(in the rows, 128 means zero)
Where one turn sends some rows of the set: a few examples, then the rows asked
Kave: [126 140 127 135 130 104 116 117  99 110 115 121  94 117 127 120 117 130
 138  82 140 152 110 128 146 126 125 105 143 161 170  73 123 116 139 150
 124 140 119 119 109 136 116 126 136]
bive: [136 141 102 130 124 157 141 133 148  92 152 102 150 148 118 101 164 162
 113 188 127 127 136 120 125 134 145 127 105 101 119 125 138 122 138 135
 125 142 147 137 107 158 122 115 143]
Zasiz: [125 102 110 153 135 150 113 103 129 118 138  89 106 121 112  90  94 106
 150  86 141 132 125 104 131 113 135 131 143 141 158 120  99 130 149 135
 124 142 120 150 120 138 101 104  99]
leli: [121 124 127 122 144 161 143 144 156 139 146 119 122 108 111  62 148 162
 131 124 117 132  97 129 102 106 172 116 118 125 128 119  97 101 110 137
 133 148 131 123 150 126 169 134 106]
tiz: [124 144 119 136 109 162 118 134 141  98 135 128 140 141 120 100 139 149
  99 181 124 114 133 140 144 116 137 112 119  72 121  92 152 130 119 103
 114 131 142 123 132 171 135 112 148]
lazer: [149 127 115 144 132 134 138 136 141  98  98 112 116 136 119 112 103 121
 131  99 152 174 129 135 119 155 127 120 163 149 136 136 123 140 149 133
 131 100 148 128  97 161 113 114 137]
bar: [137 138  83 161 128 115 103 117 125 100 137 135 123 128 132 116 136 105
 142 101 152 150 133 130 134 113 139 150 142 150 154 147  83 118 138 132
 136 119 115 113 114 134 120  75 105]
popok: [131 140 121 143 114 154 122 110 137 108 138 125 136 113 141  99 131 151
  93 179 120 113 130 105 145 116 130 134 116  78 120  96 158 150 117 122
 125 122 140 135 143 154 115 107 164]
dage: [132 139 115 146  96 158 132 109 149 135 123  99 141 147 130 117 153 143
 114 163 115 116  94 133 128 122 135 140 138  83 109  97 143 111 126 123
 103 123 136 103 143 156 126 118 190]
Sekev: [175 143 128 116 103 154 129 104 120 151 132 107 130 164 148 130 163 135
 120 164 112 125 114 121  95  86 161 129 130 103 116 123 133 105 130 126
 142 107  95 126 132 127 149 120 145]
Roga: [134 125 104 130 133 167 138 126 155 144 143 142 137 101  93  68 132 141
 120 144 127 140  93 147 114  96 164 117 122 107 130 120 116  99 103  94
  98 121 119 121 154 151 164 137 135]
vuluf: [134  96 111 161 124 143 128 115 124 113 141 101  95 123 111  78  92 121
 151  91 156 136 114 104 133 115 122 106 136 141 153 123 114 142 147 129
 113 141 108 145 122 121 115  98 113]
Paloz: [136 136 114 104 105 139 137 116 117 150 134 142 152 141 128 110 132 146
 101 137 117 127 115 120 130 108 162 131 121 103 119 104 162  89 124 112
 120  94 128 159 170 122 127 158  99]
tur: [141 123 111 148 124 127 129 123 134  98 115 107 118 131 115  99 107 134
 127  99 160 172 136 137 122 156 110 115 160 150 130 120 141 149 169 137
 121 106 138 112 100 145 109 106 142]
Pigoz: [141 155 113 103 115 158 136  96 123 129 125 149 136 129 134 135 154 135
 122 168 130 147 131 108  89  96 155  99 149  97 112 125 123 123 127  90
 167 128 107 136 139 132 144 133 136]
Rin: [145 124 115 128 148 113  99 151 118 101 112 103 107 156 126 125 101 139
 151  91 154 123 149 121 130 140 124 133 126 149 140 125 129 129 139 112
 135 116 127 147 160 128 148  86 130]
res: [136 141 132 132 136 100 111 131 112 103 117 124  94 128 121 149 120 125
 139  84 133 149 102 124 158 130 136 116 137 158 166  85 119 112 123 149
 121 133 135 132 114 148 115 126 138]
Mapo: [126 124 119 129 146 140 129 122 148 133 143 130 125  86 116  74 117 147
 104 153 124 150 111 133 100 102 151 121 108 107 130 134 119 119  90 109
 115 130 107 118 163 156 172 133 154]
tisu: [122 126 112 121 143 115  84 136 123 108 120  90 112 136 120 135 107 134
 142  91 154 128 167 127 128 141 133 133 132 155 132 117 125 125 146 117
 127 121 128 133 160 126 134  83 116]
tov: [107 135 142 128  90 147 127 109 128 147  91 126 127 152 150  97 157 151
 123 134  99 131 115 129 117  96 140 111 154  76 130  92 103 101  99 135
 153 128 115 104 144 143 153 122 148]
bod: [141 104 128 131 104 157 139 126 149 146 129  92 112 138 131  80 140 138
 101 152 128 140  98 129 104  98 153 108 112  84 125 127 126  97  88 115
 107 115 119 105 141 160 157 131 127]
momos: [111 146 152 142 108 156 149 114 134 142 106 154 150  93 148  93 121 150
 119 117  84 125 113 143 115 100 140 131 141  93 125 102 121 137 123 144
 167 120 125 120 154 130 151 123 147]
kugot: [115 145 121 129 133 116 100 121 109 112 117 106 101 109 123 144 121 116
 139  87 133 135 120 132 150 130 141 117 131 161 172  80 109 109 130 146
 122 137 136 123 114 146 103 114 116]
fudum: [141  96 120 155 136 153 138 121 128 114 125  99  99 133 110  93  88 115
 158  82 139 131 112  88 142 120 133 124 139 138 153 123 105 139 142 128
 121 140 123 161 125 132 114 108 120]
nuv: [103 139 150 145 102 163 143 112 125 125 123 154 152 131 140 115 133 124
 124 114  86 123 114 146 125  91 140 130 131  80 120  92 125 122 136 123
 153 150 119 112 150 133 153 133 153]
fetur: [151 144  86 165 133 109 115 134 120  94 122 149 110 144 138 106 132 107
 141 101 151 149 117 109 145 113 142 149 149 152 156 137  85 121 130 126
 131 120 111 123 119 129 132  86 123]
bisa: [126 147 117 127 135 158 129 115 134 116 148 132 110 118 143 118 172 129
 119 165 133 150 118 110  76  88 163 106 127 117 118 143 108 116 109 124
 164 145 124 139 117 117 129 122 150]
Basu: [139 127 109 134 137 138 114 118 139 106 111  99 122 123 113 111 117 121
 131  97 148 173 151 143 118 152 131 132 153 153 135 128 123 137 160 130
 131  96 152 113  96 161 107 101 124]
Lagi: [119 141 116 114 113 134 122 129 126 133 143 135 149 148 140 110 163 165
 115 145 118 128 121 113 127 139 154 147 124 113 102 108 148 102 136 138
 132 103 163 158 171 102 108 127 116]
Kif: [155 145  83 160 127 107 116 120 102 102 128 144 113 135 140 101 140 119
 139 105 162 157 126 121 133 112 132 136 139 156 159 133 103 124 143 129
 132 111 102 115 105 118 126  83 123]
sulo: [165 160 130  99 119 143 140 103 131 132 136 139 133 102 127 140 143 154
 120 186 119 138 124 109 103 103 156  96 132 112 127 125 122 137 119 126
 157 119  95 143 127 138 144 119 130]
bos: [127 136 118 116 102 119 149 119 121 143 130 152 164 123 136 103 114 151
  94 152  99 130 121 116 138 128 155 150 109 107 124 117 136 105 124 137
 103 101 108 150 168 126 127 144 109]
viza: [132 125 106 128 130 109 102 146 102 111 117 107 110 140 122 116 105 145
 148  90 161 128 149 129 129 141 119 121 122 160 142 114 137 127 148 114
 117 112 114 135 158 106 141  82 128]
paket: [ 68 132 145 133 115 149 149 133 123 125 114 133 150 132 138 101 144 149
 119 102  86 140 129 139 125 120 149 136 106 101 123 106 115 101 123 148
 136 152 144 126 144 123 135 140 156]
zipi: [127 122 114 104  93 147 136 108 120 171 107 118 146 154 132  95 140 152
 133 154 110 131 105 115 111 137 153 133 126  96 125 111 115  86 120 106
  95 102 119 137 179 126 137 132 137]

tur moves to vuluf
Sekev moves to tov
And these:
bisa moves to paket
Roga moves to Paloz
sulo moves to momos
res moves to lazer
tisu moves to bar

